In the data rows, 500 means zero.
Some points, one per row:
[422 509 449 510 591 433 639 451 324 485 430 574 500 703 668 320 574 359 726 493 382 367 543 504]
[528 672 617 299 266 692 292 264 379 637 676 693 495 328 299 291 684 454 358 550 480 288 699 493]
[351 444 426 597 639 493 668 568 352 364 423 490 337 650 646 447 494 340 713 383 347 515 514 361]
[666 495 417 343 308 420 313 378 576 602 406 404 706 310 285 564 438 625 362 676 670 493 376 666]
[636 693 530 300 297 560 277 254 319 727 555 627 676 351 357 311 651 402 346 728 548 290 628 704]
[382 383 448 658 631 380 657 615 513 390 444 406 356 627 657 524 363 423 545 323 386 584 350 347]
[463 523 457 638 630 415 597 645 642 538 428 454 429 426 524 661 487 589 400 505 525 642 407 430]
[596 527 430 548 469 474 381 606 638 467 460 625 473 315 323 637 563 653 356 456 672 691 613 539]
[650 712 438 289 280 411 297 305 450 723 398 583 716 329 301 349 681 510 355 723 602 329 491 675]
[688 546 630 437 380 586 282 422 529 643 658 441 686 346 322 487 458 600 346 667 657 460 465 703]
[512 453 769 304 278 736 296 319 544 418 776 650 406 334 303 488 534 559 356 379 564 420 678 432]
[487 474 728 303 359 743 447 306 335 484 745 599 483 566 525 311 531 336 574 480 410 276 661 503]
[650 644 477 330 367 551 404 334 456 676 516 612 706 484 424 355 627 511 507 704 598 306 581 663]
[658 499 474 447 348 540 318 521 636 474 504 579 564 311 307 632 513 655 336 528 684 627 573 591]
[370 742 603 337 350 688 405 299 331 699 670 723 490 492 463 294 715 314 491 625 370 275 687 388]
[541 707 455 511 434 488 358 526 459 686 452 690 653 365 342 486 686 480 360 694 524 507 611 582]
[696 485 503 424 361 599 311 493 631 490 537 598 676 331 319 613 526 686 367 571 672 545 619 706]
[363 482 503 600 632 595 681 586 330 472 575 534 457 646 683 417 483 332 636 523 357 501 549 402]
[412 465 448 624 658 575 690 613 356 477 497 543 488 670 687 427 492 362 605 505 367 502 564 471]
[488 379 430 657 676 411 662 641 484 343 377 358 474 686 681 539 362 489 621 408 467 588 353 450]
[371 530 428 667 659 379 631 641 520 511 437 468 403 582 639 612 486 394 500 475 358 648 426 353]
[715 563 437 552 559 469 532 521 551 621 479 518 668 380 434 494 535 633 376 645 681 480 461 697]
[585 729 463 340 307 456 285 367 554 742 450 687 730 343 311 532 698 562 366 698 560 500 598 649]
[503 686 507 359 444 627 525 336 384 674 548 705 552 567 552 296 698 436 587 613 453 317 704 520]
[390 353 397 624 632 368 602 657 628 376 434 396 374 617 640 634 359 542 586 362 443 633 372 340]
[487 525 693 521 497 783 435 516 436 518 749 682 488 342 342 484 612 415 356 488 468 487 705 497]
[503 593 451 613 564 390 537 665 660 580 395 536 448 392 459 671 597 613 395 536 562 657 486 477]
[507 358 422 629 635 405 633 658 591 421 437 380 501 531 601 659 392 540 454 445 498 601 358 511]
[490 501 744 479 511 740 539 418 394 430 759 656 444 477 533 376 559 451 426 422 494 379 701 463]
[470 384 565 524 596 620 629 428 417 346 573 488 434 709 660 398 434 452 677 365 501 425 595 470]
[584 468 403 584 629 395 662 537 436 477 407 374 525 691 662 410 423 502 641 493 528 437 376 532]
[419 747 516 343 284 619 298 419 470 729 571 709 573 318 312 472 727 420 353 681 401 457 726 492]
[350 367 448 647 653 403 676 653 548 347 422 357 350 671 667 613 358 479 667 389 386 597 352 341]
[700 665 429 296 292 393 266 285 544 698 433 493 684 296 282 414 584 629 348 704 659 333 411 694]
[486 436 431 632 661 408 672 585 483 505 379 338 517 638 674 515 397 468 602 535 459 519 374 498]
[688 584 575 278 294 625 384 313 483 648 651 534 685 469 424 402 500 563 501 694 660 344 565 688]
[514 396 441 629 665 381 633 540 484 411 386 367 512 682 662 422 368 523 650 462 521 459 376 514]
[476 483 742 336 307 743 300 397 525 433 724 619 466 322 286 530 570 490 362 435 466 482 686 465]
[374 432 567 614 611 550 577 660 578 365 532 570 383 450 514 603 463 471 419 362 381 604 552 346]
[517 701 457 449 350 447 272 437 488 742 455 652 674 340 312 472 711 492 366 718 501 442 565 589]
[692 497 405 343 310 412 316 467 636 621 429 364 675 323 308 572 396 656 342 660 683 546 417 698]
10 more points follow, each with its number after it:
[582 501 442 614 582 395 562 616 630 458 387 381 522 493 528 651 461 674 438 490 596 648 367 532] 0
[375 376 424 647 675 405 619 621 512 342 399 349 315 555 631 590 371 423 531 373 380 641 385 365] 1
[656 698 435 325 383 390 449 281 427 698 417 557 700 568 533 361 613 517 579 695 559 331 508 690] 2
[362 468 424 640 674 461 664 605 377 388 429 495 367 686 643 484 508 337 626 360 357 586 518 377] 3
[465 388 416 636 643 372 619 664 607 362 421 378 379 511 590 626 377 560 440 360 501 620 358 403] 4
[621 420 462 512 481 399 510 581 678 420 386 368 550 581 569 659 388 681 581 509 666 645 396 597] 5
[677 542 441 309 298 410 298 317 560 647 418 383 688 320 317 470 434 644 367 661 653 365 398 686] 6
[607 351 419 546 466 409 406 638 679 383 422 383 469 338 338 644 363 675 357 388 639 646 379 576] 7
[363 371 640 639 662 579 672 648 480 366 621 382 390 664 664 546 364 386 575 362 361 569 430 374] 8
[710 478 653 394 421 588 447 360 599 520 642 437 672 470 450 517 430 680 489 598 692 432 413 682] 9
Which three of these numbered points are nearest to each point below, looking only along the 2 directions in which the first points spread most? Their numbers follow each, nearest first.
[404 374 417 594 662 431 662 616 587 373 424 375 361 696 671 560 378 523 689 359 460 602 368 368] > 1 4 8
[495 451 504 559 477 553 425 635 656 388 505 509 398 346 344 641 527 642 338 385 590 639 514 438] > 5 0 7
[676 560 447 370 377 494 414 388 656 541 450 552 602 503 464 565 563 678 501 538 678 500 612 651] > 9 2 6
[357 370 443 650 648 382 627 637 517 374 405 357 363 594 609 606 382 429 532 314 382 663 381 371] > 1 4 8
[350 499 417 493 575 446 651 397 334 471 423 478 345 686 646 303 509 322 738 414 332 355 486 335] > 3 8 1
[526 484 461 571 513 449 478 625 682 422 458 522 402 577 531 664 518 649 614 375 555 622 506 464] > 0 5 4
[706 607 408 442 502 394 530 399 525 652 404 531 707 524 531 412 551 593 480 675 656 377 484 722] > 9 2 6
[542 369 418 637 593 377 563 661 644 360 385 349 393 396 447 644 367 646 415 397 589 664 355 452] > 0 5 4
[488 407 518 447 530 604 596 343 342 398 587 578 505 724 678 355 475 427 714 421 461 323 583 463] > 3 8 1
[353 380 431 644 653 370 630 648 563 387 432 379 373 631 652 623 361 435 571 379 386 635 369 337] > 1 4 8
[359 572 440 444 502 411 588 449 437 537 401 565 407 690 643 445 553 423 745 468 372 446 522 385] > 3 8 1
[562 444 473 495 415 564 429 585 675 421 511 554 427 517 483 673 544 660 531 421 635 623 583 489] > 5 9 0
[359 527 441 622 631 508 663 599 453 448 448 571 365 667 664 526 599 419 660 387 349 564 584 348] > 3 8 1
[537 394 429 648 629 385 552 658 654 430 428 382 502 442 486 623 352 587 386 475 589 667 363 499] > 0 5 7
[662 633 448 304 289 395 286 347 587 672 408 428 712 335 319 519 494 636 359 689 645 438 410 684] > 6 9 2
[484 552 456 482 555 477 617 364 307 484 442 592 501 706 678 300 539 317 706 522 416 360 596 505] > 3 8 1
[483 505 442 448 518 512 628 384 312 478 463 583 495 702 656 285 545 361 715 482 399 342 597 500] > 3 8 1
[555 398 449 675 615 392 563 652 639 440 421 390 516 418 480 669 392 613 389 457 537 657 366 540] > 0 5 7
[581 362 450 645 610 381 586 666 639 401 409 356 530 463 520 635 362 602 400 453 605 650 371 582] > 0 5 7
[702 555 410 303 340 445 431 370 610 577 419 482 663 594 516 551 539 670 595 593 664 425 461 664] > 9 2 6
[326 365 449 641 656 417 655 600 379 360 406 361 367 694 674 466 372 341 644 362 348 554 361 338] > 8 3 1
[335 350 411 497 531 414 636 542 501 338 395 367 336 659 651 544 386 461 715 335 340 525 375 328] > 8 3 1
[329 369 440 585 636 391 633 482 318 360 399 358 360 692 666 353 350 299 692 366 333 391 357 354] > 8 3 1
[490 616 671 277 267 709 296 309 452 520 697 685 515 338 285 390 657 494 370 484 489 363 716 512] > 2 9 6
[346 327 400 625 653 400 651 646 565 366 416 380 367 631 650 567 328 483 603 379 422 638 356 350] > 1 4 8
[697 478 503 508 519 530 524 532 576 554 516 431 671 382 461 502 427 629 383 658 669 482 453 687] > 9 7 6
[672 370 424 421 433 393 517 519 665 396 403 346 539 585 551 633 362 667 551 460 661 593 390 641] > 5 0 7
[726 603 463 353 314 402 304 405 573 640 412 403 686 332 309 516 476 643 383 708 677 456 392 736] > 6 9 2
[331 349 435 598 600 370 642 508 319 343 395 368 359 714 688 332 338 295 698 355 320 429 390 357] > 8 3 1
[335 492 606 628 630 619 689 586 370 507 622 491 469 639 647 426 474 361 595 482 342 535 545 401] > 3 8 1
[623 372 418 521 450 404 479 597 663 367 412 362 430 587 549 673 373 678 580 382 675 666 367 521] > 0 5 7
[427 465 550 650 584 519 497 643 603 379 545 583 390 392 443 664 543 581 369 341 476 655 539 367] > 0 5 4
[536 380 470 531 481 525 514 588 632 381 507 487 405 579 539 655 456 675 597 367 584 604 507 482] > 0 5 4
[348 366 472 573 585 377 647 506 399 374 434 382 356 685 674 454 382 409 719 367 339 486 378 351] > 8 3 1
[669 536 441 360 333 405 409 410 625 541 417 507 634 561 490 607 526 678 608 592 667 481 416 631] > 9 6 7
[445 478 433 556 626 533 633 478 330 508 497 589 487 663 677 388 575 366 719 528 369 389 604 515] > 3 8 1
[462 353 433 618 584 402 566 660 670 386 419 369 361 559 577 679 371 629 623 399 544 631 395 436] > 4 1 0
[660 396 416 521 399 412 377 620 689 443 401 382 563 308 285 653 371 652 348 489 681 657 366 606] > 7 5 0
[519 446 455 583 541 466 550 622 691 433 438 514 418 562 564 663 485 660 568 368 608 641 487 458] > 0 5 4
[396 565 473 467 532 492 568 388 417 464 461 568 340 681 617 436 592 468 745 409 437 474 582 365] > 3 8 1
[472 400 536 649 591 603 530 629 653 389 561 574 405 388 443 627 448 597 373 373 538 669 607 426] > 0 5 4
[681 570 426 285 269 452 279 356 605 606 447 510 646 300 293 539 536 679 375 616 657 411 503 677] > 6 9 2
[386 393 444 624 641 384 641 620 517 383 401 359 373 683 656 521 355 467 647 367 430 608 357 347] > 1 8 4
[698 569 443 312 358 454 438 335 543 551 421 530 690 568 514 504 559 632 586 630 640 365 485 685] > 9 2 6
[356 363 426 637 652 400 654 648 520 342 395 369 354 544 621 617 395 455 494 374 361 636 394 372] > 1 4 8
[507 676 537 522 449 537 401 515 405 721 582 649 648 324 352 516 682 377 376 722 447 513 582 616] > 2 9 6
[542 429 444 661 667 393 640 580 535 457 394 369 514 628 661 550 380 577 605 502 550 571 382 525] > 4 1 0
[452 373 437 617 641 392 656 569 470 362 412 364 352 671 670 483 349 503 694 364 495 564 412 440] > 1 8 3
[635 363 424 556 510 374 395 567 668 392 390 380 538 377 396 689 401 662 354 443 680 630 368 590] > 7 5 0
[476 497 754 264 246 736 309 322 486 536 751 631 555 349 321 440 577 469 361 557 486 368 682 494] > 2 9 6
[360 360 407 629 673 383 631 657 557 374 425 362 347 617 627 587 350 446 585 381 403 644 360 348] > 1 4 8
[332 346 605 532 577 580 594 481 330 339 624 394 338 691 637 393 363 292 710 388 306 429 489 339] > 3 8 1
[328 370 421 505 544 381 610 546 467 349 386 361 357 693 673 536 381 405 744 367 343 537 363 341] > 8 3 1
[506 407 426 624 646 410 664 646 567 438 432 364 485 612 631 601 363 513 554 471 483 602 354 486] > 4 1 0
[678 443 430 534 439 389 347 614 686 546 436 369 606 346 329 647 383 677 359 582 675 678 409 670] > 7 5 0
[464 376 442 660 639 372 655 618 484 349 405 388 421 645 653 556 363 485 605 371 474 594 384 433] > 1 4 8
[683 386 444 475 395 381 341 581 656 384 386 367 578 325 318 642 359 670 359 493 692 581 334 670] > 7 5 0
[472 373 431 559 623 391 660 473 427 354 415 379 392 685 666 411 370 482 705 390 504 437 357 426] > 8 3 1
[714 559 416 308 297 408 285 342 600 576 413 483 657 315 296 534 549 671 348 597 677 460 421 707] > 6 9 2
[654 369 580 503 473 593 417 523 683 434 619 504 582 374 399 615 417 702 377 448 658 540 531 640] > 9 7 2
[692 586 473 487 486 496 500 494 449 643 495 512 712 386 432 418 557 567 408 720 651 461 523 716] > 9 2 6
[526 589 687 272 264 759 331 344 540 472 707 697 398 316 311 512 657 575 369 423 559 422 706 416] > 2 9 6
[465 390 458 667 653 387 663 644 546 374 426 364 377 662 620 534 362 505 614 350 516 619 366 422] > 1 4 8
[501 373 410 631 645 420 670 622 577 424 392 317 452 584 622 552 340 529 541 441 506 580 369 498] > 4 1 0
[486 565 724 357 286 742 303 379 440 595 748 655 560 289 309 482 614 432 347 591 400 416 689 559] > 2 9 6
[410 617 718 283 288 747 300 282 291 579 713 683 548 309 305 306 654 305 366 632 374 332 715 496] > 2 9 6
[606 349 417 619 569 395 518 631 656 354 414 386 434 361 434 673 383 647 339 392 639 648 386 529] > 5 0 7
[330 381 429 633 663 405 664 637 422 369 435 391 364 635 620 471 339 326 630 346 331 570 388 337] > 8 3 1
[534 463 413 639 639 397 660 620 445 494 389 383 499 558 625 548 424 473 522 506 474 570 358 501] > 4 1 0
[361 365 409 503 544 391 585 556 498 377 428 394 353 677 664 548 370 398 707 337 361 529 346 354] > 8 3 1
